First come named turns, each shown by rows before and after it. For each pair of rows after them, which turns, in which order, take the first row to the second? The first pair is done for you.
turn L:
4, -13, -4, 0, 13, 0, -11, 2, 11, -10, 3, -9, -9, 16, -3, -6, 5, 5, 6, -5, -1  ->  13, -3, -5, -16, -2, 1, -9, 5, 2, 5, -6, 9, 1, -8, 8, 9, 1, -1, -9, -16, -2
2, -4, -10, 14, -3, 7, 10, 1, 3, -9, 8, -17, -3, 22, 2, -11, 16, 16, 1, -5, -14  ->  15, -3, -2, -1, -11, 13, -5, 12, 6, -8, -1, 7, -14, 6, 4, 18, 4, 15, -18, -15, -11
6, 4, -6, -4, -11, 4, 6, 0, -5, 6, -5, 6, 17, 4, -5, 4, 12, 13, -5, -6, -14  ->  7, -3, -6, 3, -2, 7, 4, 0, 3, -7, -2, -4, 6, 20, -9, -3, 13, 16, 2, -3, -11
5, 4, -4, -18, -24, 13, 6, -3, -14, 18, 2, 20, 9, -25, 8, 16, 0, 4, -7, -5, -11  ->  -12, -8, -8, 11, -1, 6, 13, -14, -8, -4, 15, -19, 5, 16, -6, -20, 11, 12, 23, 12, -9
turn Q:
-16, 12, 5, -1, 7, -17, -1, 2, 1, 16, 0, -7, 10, -16, 4, -6, -11, -19, 1, 8, 16  ->  -8, 7, 3, -2, 5, -13, -5, 5, 5, 11, 8, -4, 11, -13, 21, 0, -15, -23, 2, -1, 8
-2, 0, 0, 9, 6, -9, 11, 4, 0, -3, -4, -11, 6, -18, -3, -4, -4, -22, 4, 1, -3  ->  3, -2, 1, 10, 7, -10, 8, 5, 5, -3, -5, -9, 6, -18, 1, -3, -3, -23, 1, -5, -4
5, 9, -3, -10, 9, 8, -1, 0, -6, 4, -10, 0, -5, 8, -8, 20, -12, 8, -14, -3, -2  ->  2, 11, -5, -9, 5, 12, 0, -5, -14, 6, -5, 0, -4, 2, -5, 20, -11, 11, -12, 2, -4
17, -4, -5, 10, -14, -12, 5, 3, -4, 6, 7, 3, 3, -19, 18, 10, -14, -2, 11, -16, -22  ->  7, 0, 6, 12, 3, -22, 0, 17, 14, 7, -30, -2, 0, -9, -15, 2, 3, 3, -3, -16, 10
turn F:
-3, 10, 4, -1, -5, -4, 12, -2, -12, 12, 0, 5, -1, -9, -3, 1, 1, -9, -2, 0, 5  ->  -5, 7, 6, 1, -2, 0, 11, -4, -16, 4, 4, 3, -9, -5, -7, -1, -4, -5, 3, 9, 4
-7, -5, -5, -14, -15, 11, 19, 19, -1, 16, -9, 10, 11, -11, -12, -4, 20, 20, -3, -1, -11  ->  -14, -13, -3, 1, -6, 14, 18, 9, -7, -2, 15, -4, -6, 4, -10, -14, 6, 23, 13, 15, -21
4, 3, -9, -6, -3, -3, 1, -1, 2, 1, -3, 7, -2, -13, 8, -2, -2, 0, -5, 0, -5  ->  4, 2, -7, -3, -3, 0, -1, -1, -2, -6, -1, 5, -11, -10, 1, -1, -1, 7, -2, 8, -6
turn G:
11, 10, -8, 0, -12, 10, 9, 4, 12, -14, 14, 3, 2, 4, 11, 20, -10, 8, -10, -7, -2  ->  3, 13, -2, -2, -10, 9, 9, 9, 10, -15, -2, 6, -5, 7, -12, 20, -5, 18, -14, 2, 12
12, 7, 1, -1, -4, -3, 4, 2, -5, -6, 17, 3, 12, -1, 20, 13, -9, -3, 0, -6, 3  ->  7, 5, 9, 4, 5, 0, -3, 6, -1, -18, 1, -2, -8, 11, -9, 9, -4, 9, -2, 6, 19
-13, 11, 0, -4, 1, -12, 1, 4, 2, 13, -11, 6, 3, -9, -2, 1, -3, -12, -6, -8, 18  ->  -2, 2, 0, 4, 4, -7, -4, 2, 9, -1, 8, -2, -7, 5, 19, 3, -12, -17, 0, -13, 4

Each pair is 2 to 4 turns apart.
16, -12, -6, 2, -6, 9, -3, -1, 1, -17, 6, 4, -11, 16, 7, -1, 3, 7, 3, -5, -15  ->  4, 3, -11, -6, -15, -2, 11, -5, -12, 11, -4, 7, 19, -9, 8, -7, 12, 0, 0, -6, -11
Q, G
-9, 3, 4, 4, 6, -15, 2, 1, 4, 5, -8, -15, 7, 9, -11, -11, 1, -9, 6, 2, 9  ->  2, 2, -1, 0, -9, -5, 6, -8, -10, 4, 14, -8, 10, -2, 11, -1, -8, -10, 9, 0, -14
F, Q
-18, 6, 7, 3, 11, -5, 8, -4, -5, 6, -8, -7, -1, -9, -23, -12, -7, -3, -1, 12, 26  ->  2, -8, 0, 6, 5, 6, -1, -10, -2, -10, 28, -6, -10, -3, 20, -4, -24, -13, 9, -3, -5
Q, L
-11, -2, 6, 7, 5, 3, 10, 7, -4, -5, -18, 6, -19, 17, -24, 5, -6, 9, 11, 10, -1  ->  3, 1, -1, -5, -9, 5, 9, 7, -9, 9, -2, 20, -4, -7, 13, 21, -16, -7, 6, -9, -20
G, G, L
12, -10, -1, 7, -2, 5, -7, 2, 3, -18, 9, -4, -14, 13, 12, 1, -1, -2, 2, 0, -14  ->  4, -6, -7, 10, -4, -1, 7, -7, -2, -7, 12, -11, 5, 6, 15, -9, 7, -2, 9, -1, -16
L, L
0, 5, -1, -14, -2, 4, 0, 16, -18, -2, -10, 15, -3, -6, -32, -5, 3, 16, -11, 19, -12  ->  16, 3, -10, -14, -13, 6, 2, 11, -17, 0, 13, 17, 7, -13, 5, 2, -6, 4, -9, 3, -33
G, F
2, 7, -14, -5, -10, 6, 12, -6, -13, 5, 7, 3, 16, -6, 1, 0, 6, 16, -1, -3, -14  ->  -2, 5, -8, -3, -5, 8, 10, -6, -16, -2, 1, 2, 8, -2, -16, -2, 7, 24, 0, 6, -10
F, G, G
16, 0, -24, -17, -23, 5, 11, 6, 0, 18, -6, -4, 44, -2, 20, 14, 17, 20, -8, -17, -18  ->  15, -11, -20, -3, -4, 5, 5, 13, 24, 0, -15, -26, 30, 33, 9, -1, 27, 21, -3, -18, -6
L, F
-2, 6, 1, -4, -5, -7, 10, -3, 1, 8, -22, -11, 5, 7, -18, -3, 19, 20, -1, 1, 5  ->  9, -2, -7, 5, -6, -7, 8, -7, 6, 1, 7, -18, 7, 13, 20, -4, 10, 8, 11, -12, -14
G, L, L, L
10, -4, 2, -3, 0, 2, -3, 2, 7, -2, 9, -7, -1, -5, 24, 12, -3, -7, 0, -9, -4  ->  -2, 3, -2, -7, -5, -6, 8, 1, -2, 12, -2, -6, 15, -16, 12, 3, 6, -4, 1, -4, 1
L, G, G
13, -14, 7, -15, 3, 6, -17, 5, 7, -10, -16, 12, -30, 13, -16, 5, -3, 12, -11, -4, 0  ->  13, -7, -3, -16, -1, -9, -8, 7, 16, 12, -28, 7, 6, 5, 3, -3, 16, -3, -15, -27, 3
Q, Q, L, Q
5, 1, -3, 4, 1, 12, -2, -6, -10, -10, 11, 5, -2, -12, 21, 12, -18, -13, 8, 2, -5  ->  -7, 2, -10, 12, 6, 4, 10, -10, -9, -6, 5, -13, 17, 6, 10, -9, 2, -6, 19, 4, -1
F, L
11, -5, 4, 0, 8, 6, -8, 5, 15, -10, -10, -1, -15, 15, -9, 8, -3, 3, -6, -5, 6  ->  7, 4, -2, -6, 4, -4, 0, 6, 13, 6, -22, 0, 8, 2, -10, 2, 8, -2, -12, -11, 12
Q, Q, L, Q
23, -13, 9, -9, 5, 6, -20, 8, 5, -14, -12, 4, -14, -1, 4, 14, -5, -9, -17, -22, 19  ->  -1, -1, 12, -12, -3, 6, -5, -5, -27, -4, -14, 10, -13, -16, -30, 7, -4, 8, -9, 9, 22
F, Q, Q, G
-5, -1, 9, 1, -1, 13, -10, 0, -5, -9, -10, 13, -23, -3, -19, 13, -17, 11, -4, 16, 4  ->  -4, 3, 1, -2, -12, 14, -2, -10, -17, 0, 10, 15, -9, -22, 4, 14, -21, 2, 2, 15, -14
G, F
